The same turns and mirrors carry the whole set onto itself and the rows of a family onto each other. Which other rows belong to the same family as each row named below? List them in the order they appear above.
These 28 rows form 7 families of 4 rows each.
tonum: [ -7  -4 -20 -23   5   2  42  -2 -11  26  20  -5   0  -6   0]
Sume: [-20  -8 -17 -29   2  -4  39 -12  -9  10   8  -3  -8 -11   4]
rinu: [ 13  -2  -8 -33  -3   4  24   4   5  27  -4 -12  -3  10   2]
Latal: [ 24   8 -11 -20 -14   0  36 -17  20  26   3 -14 -26 -11 -13]
velub: [  5  -6 -31 -18   0   6  42 -31  -2  11   0 -23  -4 -25 -10]
dis: [  4  -2 -12 -21 -11  -4  38 -33  16   6  -7 -16 -25 -19  -9]
sug: [  8  10 -31  -1   1   4  43 -11  14  14   4  -2   6 -28 -17]
Rura: [ -9   0 -33  -5  15   7  39 -21  10   8  -1 -17   7  -5  -8]
meze: [  1   7 -27  -3   0  -1  42 -20  18   4  -5   0   0 -30 -16]
Foza: [ 12  -4 -30 -11  12   0  37   4 -11  22   0 -10  -4  -2   9]
vomo: [  3  -5  -1 -35  -7  -1  21  -6  11  11 -13 -11 -12   7   4]
Ruris: [  6  10 -18  -5  -6  -4  39 -16  26   6  -4   3 -10 -26 -16]
bovub: [ 19   3 -16 -13   0  -9  32   9   4  23  -2  -4 -21   3   9]
murol: [ 23   3 -27 -15  -1   9  40 -15   2  31  10 -22  -4 -14 -14]
mipu: [ -3 -10 -29 -16  10 -10  36 -10 -10   3 -12 -11 -10  -8  10]
kedos: [  8  -7 -17 -34   5   7  26  -5  -7  21  -4 -19   9   4   2]
Gola: [  1   2  -9 -24  -5  -3  36   6   3  30  18   1 -15   1  -1]
gazu: [  2  -3 -11 -17   0 -15  31  -6   7   5 -14  -2 -26  -3  13]
Kalef: [  5   5  -5 -22   5  -5  14 -29  12  19 -11   7 -10 -14 -19]
bena: [ 15  13 -23   0  -5   0  40  -8  24  18   4   2  -4 -23 -18]
vun: [ -1   1 -15 -23  13   0  16 -33   1  17 -10   2   1 -19 -19]
Tunog: [  8  12 -10  -5   0   0  29  -9  35  16   1  -7 -16   7  -9]
Zuz: [ 11   8 -28  -2  10   9  36  -5  19  27   8 -13   4   5 -11]
Giz: [-12   2 -16  -8   4  -1  34 -27  27  -1 -10 -10 -13  -1  -5]
tad: [-15  -3  -3 -28  -8 -11  36  -9   6  14   8   4 -22  -5   3]
dusov: [ -6 -10 -13 -36   2   2  25 -14  -3   6 -14 -17   0   3   5]
Rurum: [ 16   8  -9 -19   6   1  14 -18  10  33  -1   6  -5 -10 -21]
zodu: [ 10   4 -18 -19  15   5  18 -23  -1  30  -1   3   6 -15 -22]

The rest of the family of dis: Latal, velub, murol
The rest of the family of vomo: rinu, kedos, dusov
The rest of the family of Zuz: Rura, Tunog, Giz
The rest of the family of Sume: tonum, Gola, tad
The rest of the family of Kalef: vun, Rurum, zodu

The same turns and mirrors carry the whole set onto itself and the rows of a family onto each other. Which other rows belong to the same family as each row named below? List them in the order they appear above.
These 32 rows form 4 families of 8 rows each.
ripa: [ 9 -3 -8 27 -4 -5 13 10 14 -7  5 -8 13]
kozu: [ -1   2 -10  14 -10  28   5 -12  23 -14 -13   0  17]
fef: [ 14  -9  -3  24  -1  -1   3   0  25   2   6 -15  26]
Bivo: [  0   8  -4  32  -4   9   3 -25  11  14  -6  10  23]
Sasa: [-12   6  -4  23  -4   1 -12   7   7  18  25   2  11]
niril: [-12   7  13  26   1  -5 -15  -7   9  16  17  -8  11]
fola: [  2   8  -6  20   0  -4 -14 -16   7  12  19 -12   5]
nimaz: [  1  15  -3  35  -2  23   5 -17  22   8  -3  -2  17]
Lor: [ -6  18   7   9  -7  -1 -14 -10  18 -12   7  11  23]
faz: [ 9 -8  7 23 -9 -6 -4  9 32  3  2 -2 14]
Rizot: [-21   3   4   6   1  20 -21 -19  13  11  -4   5  11]
mis: [  5 -11  -7  17  -7  12  17   5   4  16  -3  -3   1]
bazu: [-21   5  -7   8  -3  23   0 -21  -3   2   8   4  10]
buzip: [-17 -10  -2   0   9   7  -3   2  27  -7  14   4   2]
gen: [-12  -4   7  19   3 -12 -11   1   6  20  17  -1   9]
Lukur: [-17  10   4  15   0   5 -23 -16  24 -11   8   2  24]
dep: [-14  -8   2  13  -3  20   8   6  20  -7 -19   9  19]
Sama: [  1   2  10  26  -3  12 -22  -4  13 -19   5   2  16]
lapop: [-24 -11   6   2   1  14  -3   9  20  -7   2  -5   0]
zuf: [  0  -9   4   8  -8  17   8 -20  23 -12 -15   0  14]
rimi: [ -1 -10  -4   8   0  12  10  -1   0  26   1  -5   4]
rosar: [ 15  -9   8  16  -2   1  -6   6  24  -7   4 -11  22]
mezam: [-26   8   0   9  -5  17  -9 -11   4   4  -3  14  -2]
Vakub: [-14 -15  -1  -2  -1  -8 -12   6   5  -3   3  -2   7]
mufa: [-11   9   0  24  -6   4 -16 -10  28 -20   1   4  19]
leka: [ 11   9 -10  30  -7   3  -3 -20   9  12   3   4  24]
rumop: [-28   8 -11  15  -5  16  -1 -16   6  12  -1  10   2]
Nub: [  4   8   1  31 -21  10  -1 -15   3  13  -5  -3  23]
Bekaz: [-14  -2 -15   7   0   4  15  -7  14  25  -4  -5   8]
Vufe: [ -1  -9 -16   7  -6  21   9  -4  19 -11 -15   7  14]
nes: [ -8 -22  -9  21  -6  18  10  -2  13  17   2 -10   3]
bipo: [-12  -8   1   2  -1   7 -10  14  18  -8  10 -12   1]

The rest of the family of Vufe: fef, Bivo, niril, rimi, mezam, mufa, bipo
The rest of the family of Bekaz: ripa, fola, nimaz, Rizot, dep, Sama, Vakub

The same turns and mirrors carry the whole set onto itself and the rows of a family onto each other. Which other rows belong to the same family as each row named below? List them in the order they appear above.
These 32 rows form 4 families of 8 rows each.
zur: [ -6   8  -7  20  -6 -13 -12  -3  -5   6 -11 -18  -3   3   3  11  -9  -3]
nesor: [ -4   1  -1   9 -10 -15 -11  -8 -10  -2 -10  -2  -7  13  17   9 -16   7]
Fatud: [ -2 -16  13 -10   2   4  16   3   4  -5   1  15   1  -6 -17  -7  19  -7]
bamat: [ -2 -12  11 -13  13  -1  10  -1  13 -10  12   4   2  -4 -22 -13   6  -4]
Duz: [ -3 -14  17 -11   4   4  20   0  10  -8  -1  11   2  -6 -15 -13  12  -5]
gem: [  6   5  -9  15  -3 -11  -6   1 -11  10  -7  -7  -1   8  13  11 -10  13]
dotez: [  1   9 -13  12 -11  -4 -12  -7  -8  11   1  -7  -3   8  13  11  -8   7]
ninu: [ -5   8 -11  18  -5  -8  -8  -5   0   4 -13 -19   0   0   5   8 -15  -3]
Dok: [ -3  -3 -14   4 -13  -7  -9  -6  -7   2 -12   1  -7  10  15  12 -18   6]
peto: [  3  13  -9  13  -8  -4  -8  -7  -4   8  -2 -12  -1   6  16   6 -14   8]
geke: [ -2 -14  21  -9   4   0  17   0   5  -7   2  13   2  -5 -15  -9  18  -5]
tif: [-19 -13   4  -9  10  10  16   0  11 -10  -2  11   6 -11 -13   0  15 -12]
mag: [ -4  -1  -8   8 -13 -12 -12  -7 -11   2  -8   2  -7  13  13  13 -14   6]
tepu: [ -5   6 -17  14  -8  -3  -9  -2  -1   8 -14 -15  -1   0   4  11 -12  -3]
suk: [  2  13  -7  15  -9  -6 -12  -8  -7   8   0 -12  -2  10  14   9  -9  10]
neked: [ -3   0  -8   7 -11 -10  -6  -7  -6  -2 -13  -3  -5  10  17   6 -22   7]
Kena: [ -3 -14  12 -13  12  -3   6  -1   9  -7  16   7  -1  -3 -25  -8  12  -5]
tubud: [ -9  -9  13 -15  -2   2  20  -2   9  -9   7   8  -1  -3 -16 -12  20  -1]
Sis: [ -1 -16   4 -14   9   4   7   1   9  -5  14   9  -1  -5 -26  -6  11  -5]
monuv: [ -1 -15   3 -16  11   4  11   0  14  -6  10   7   1  -7 -22 -10   6  -5]
tibut: [  7   4 -12  13  -5  -9  -5   2  -8   9  -8  -8   0   6  14  10 -14  13]
Divu: [ -1 -16  11 -13   2   7  20   2   9  -5  -1  14   3  -7 -16 -11  15  -6]
muvu: [-19 -14   8  -7   9   6  10  -1   6 -11   2  12   3  -8 -16   3  19 -12]
vuram: [  2  10 -15   9 -10  -1  -7  -6  -3  10  -1  -9   0   6  15   9 -12   8]
reso: [ -9  -9  11 -17  -1   4  20  -4  11  -8   7   8   1  -5 -18 -13  16  -2]
timo: [-21 -10  15  -6  11   2  11  -2   6 -13   0   7   5  -7 -14  -1  18 -10]
Nonon: [  6   4 -12  13  -6  -9  -7   3  -9  10  -8  -7  -1   7  12  13 -10  13]
Gogu: [  6   6 -10  14  -4 -10  -6   1  -8   8  -8  -9   0   7  15  10 -12  14]
Rik: [ -4   5 -15  19  -8  -8 -13  -2  -5   9 -12 -13  -1   1   1  16  -7  -5]
Muva: [-20  -9  11  -7  12   6  16  -1  12 -14  -2   7   7  -9 -11  -4  13 -11]
vima: [ -9  -9   8 -16  -3   5  19  -2  10  -7   7   9   0  -6 -19 -11  19   0]
Mepi: [ -8 -10  11 -16  -3   3  18  -2   8  -7   9   9   0  -4 -19  -9  21  -1]

The rest of the family of Gogu: gem, tubud, tibut, reso, Nonon, vima, Mepi
The rest of the family of zur: ninu, tif, tepu, muvu, timo, Rik, Muva
The rest of the family of Dok: nesor, bamat, mag, neked, Kena, Sis, monuv

